In the rows, zero is written as 128.
Turns in one plane each, and the order they were made in; the first pair answered
turn K982:
[107 146  94 139 158 114 163  63 142 119  74 102 171  82 122]  ->  [126 138 104 137 167 115 123  73 121 132  62  89 169 125 100]
[124 151 127 106 135 162  66 147 120 122 119 148  78 143 124]  ->  [137 165 146 112 157 148 101 166 130 128 135 153  79 117 148]
[121 117 125 119 133 119 150 167 137 123 120 118 140  99 170]  ->  [ 95 104 100 120 103 142 133 130 138 104 107 113 145 110 141]
[149 136 130 155 142  96 163 119 112 140 149 128 121 134 117]  ->  [127 138 111 152 124 114 168  99 119 131 154 129 123 126 114]
turn K958:
[ 88 130 107 124 101 173 115 124 116 119 176 167  84 133 117]  ->  [146 146 150 146 192 122  96 145 113 121 172 156 104 138 127]
[ 96 110 139 100  51 173 134 145 113 134 135 162  82 141 118]  ->  [168 132 188 121 190 103 104 178 106 124 116 135 115 126 147]
[131 114 123 167 121 139 149  99 108 137 143 117 174 156 119]  ->  [135 114 121 164 143 132 148 105 104 131 135 112 174 147 126]
turn K935:
[124 157 116 130 124 150 122 148 138 129 149 159  92 117 151]  ->  [122 149 113 121 115 167  89 149 127 132 126 155  93 140 139]
[154 164 142 140 177 116 127  95 154 121 142 132 115 131 129]  ->  [150 153 138 134 176 133  98 101 146 118 118 128 111 140 120]
[133 124 114 143  97 125 155  99 121 141 144 129 111 146 106]  ->  [130 139 114 144 115 124 166 103 134 133 156 144 102 116 120]
turn K456:
[148 151 125 129 135 122  93 117 123 136 121 129 107 136 105]  ->  [132 147 119 124 125 137  88 115 125 133 119 131 100 135 114]
[126 110 151 113 165 101 157 149 136 136 103 118 155 122 161]  ->  [150 108 148 132 150  89 147 117 118 144 104 112 170 147 131]
[ 88 124  98 148 103 160 125  93 141 124 162 165  93  78 105]  ->  [ 90 130 114 146 141 145 144 126 153 119 168 164  94  57 132]
[ 90 122 119  98 100 170 112 164 150  96 129 191 114 103 168]  ->  [132 128 147 124 150 119 135 184 156 104 142 177 129  89 187]

Between the rows of a pair lie 2 to 3 turns.
[110 132 131 144  97 143 158 140 134 152 146 158 116 110 141]  ->  [ 97 120 126 140 102 159 152 138 141 138 131 153 117 101 149] -> K456 then K982 then K456
[148 150 149 127 123 130 139 168 151 145 142 193 115  94 149]  ->  [162 144 135 145  91 114 149 146 139 162 149 196 131 124 127] -> K456 then K958 then K958
[107 116 104 129  87 132 153 137 129 156 168 160  83 158 152]  ->  [166 122 121 158 164  72 122 118 108 140 155 126 124 173 139] -> K958 then K456
[120 113 140 126 128 107 189 120 160 123 140 110 156 114 152]  ->  [ 95 103 114 115 111 150 130  89 140 108 113 104 147 147 115] -> K935 then K982 then K935
[ 95 129 109 112 120 167  76  95 127 107  90 115 121 144 105]  ->  [122 132 111 146  89 100 171  81 127 136 139 112 160 135 103] -> K935 then K935
[149 139 141 115 106 139  96 158  98 151 134 159  92 165 110]  ->  [128 136 143  99 106 156 112 176 125 148 136 172  82 135 135] -> K456 then K982 then K935
[138 125 162 108 165 127 134 161 130 135 128 121 131 112 162]  ->  [102  93 121  95 104 170 126 120 127 122 105 115 142 130 131] -> K982 then K935 then K935
[115 113 116 131  59 156 143 107 101 137 142 138 131 165  99]  ->  [153 129 163 139 112 108 187 162 116 153 166 147 126 121 157] -> K982 then K982
[137 152  85 149  82 138 123  71 111 113 189 122 125 153  85]  ->  [125 171  86 132 118 167  83  77 118  77 176 137 102 128 101] -> K935 then K935 then K935
[ 97 125 115 108 126 161  89 123 133  90 108 119  97 108 127]  ->  [134 114 160 112 167 121 107 175 128 116  90 109 115 114 150] -> K456 then K935 then K982
[156 110 133 132 122 129 120 124 106 148 127 123 128 165 105]  ->  [148 129 149 131 160 127 145 152 134 132 147 139 111 109 144] -> K982 then K935
[122 111 145 119 143  85 165  84 152 112 115  97 168  86 126]  ->  [ 95 101 125 100 113 127 120  58 144 100  99  95 162 116 107] -> K982 then K456
[151 109 129 150 141  99 150 111  97 132 104  96 162 132 138]  ->  [ 96 101 111 119 110 166 138 129 113 118  94 121 122 108 153] -> K456 then K456 then K456
[109 148 101 150  38 143 164 112 121 139 188 166 108 130 107]  ->  [179 173 166 155 163  84 144 177 121 149 175 152 113 118 149] -> K456 then K958
[ 79 140  96 128  88 163 108  81 132 113 156 145 104  99  89]  ->  [ 63 128 110 102 110 186  78 117 131 118 117 142  98 103 107] -> K456 then K935
[138 144 141 119 154 156  72 149 131 104 136 141  86 121 135]  ->  [188 137 159 150 147  99 111 153 121 144 148 128 127 152 131] -> K935 then K982 then K456
[ 92 128 133 121 151 131 162 169 148 118 120 109 118  84 153]  ->  [ 94 123 116 138  76 137 181 129 136 142 140 111 124 126 116] -> K456 then K958
[186 182 142 179 160 116  66 147 102 130 162 159 107 168 111]  ->  [153 184 142 151 153 148  88 182 122 124 173 182  67 134 146] -> K456 then K456 then K982
[184 103 141 157 139  90 124 109 132 148 154 129 166 177 117]  ->  [104  91 105 115  85 184  95 111 145 137 144 158 118 165 117] -> K456 then K456
[139 171 116 151 134 135  91  85 114 106 155 134 120 140 100]  ->  [117 167 119 123 148 161  68 122 120 100 135 140  97 133 115] -> K456 then K456 then K982
[120  99 122 127 108 122  86 122  95 139  94 133 100 175 137]  ->  [131 119 121 159  83  87 163  97 114 144 153 142 119 149 136] -> K935 then K935 then K456
[131 145 111 133 147  80  39 161  95 131  99 126 121 136 141]  ->  [ 93 131  93 132  68  75 146 156 138 143 151 134 126  86 169] -> K935 then K982 then K958
[153 101 165 140 102  80 119 143  95 152  90  78 157 185 131]  ->  [168 107 171 148  91  76 142 155 100 167 110  96 138 186 135] -> K456 then K982 then K456
[ 93 122 123 110 100 143 154 129 140 122 157 151 108  92 147]  ->  [ 96 118 140  96 128 146 132 159 138 127 120 143 109 101 162] -> K935 then K935 then K456
[100 134 147 144 134 138  78 125 107 128 100 139 124 157  93]  ->  [109 128 170 130 140 135  91 164 115 147  87 139 126 156 112] -> K456 then K982 then K935
[ 99  90  89 105  83 142 107 139 127 166  84  80 146 185 106]  ->  [111 132 104 133 114  93 209 138 173 155 170 106 143  94 157] -> K935 then K935
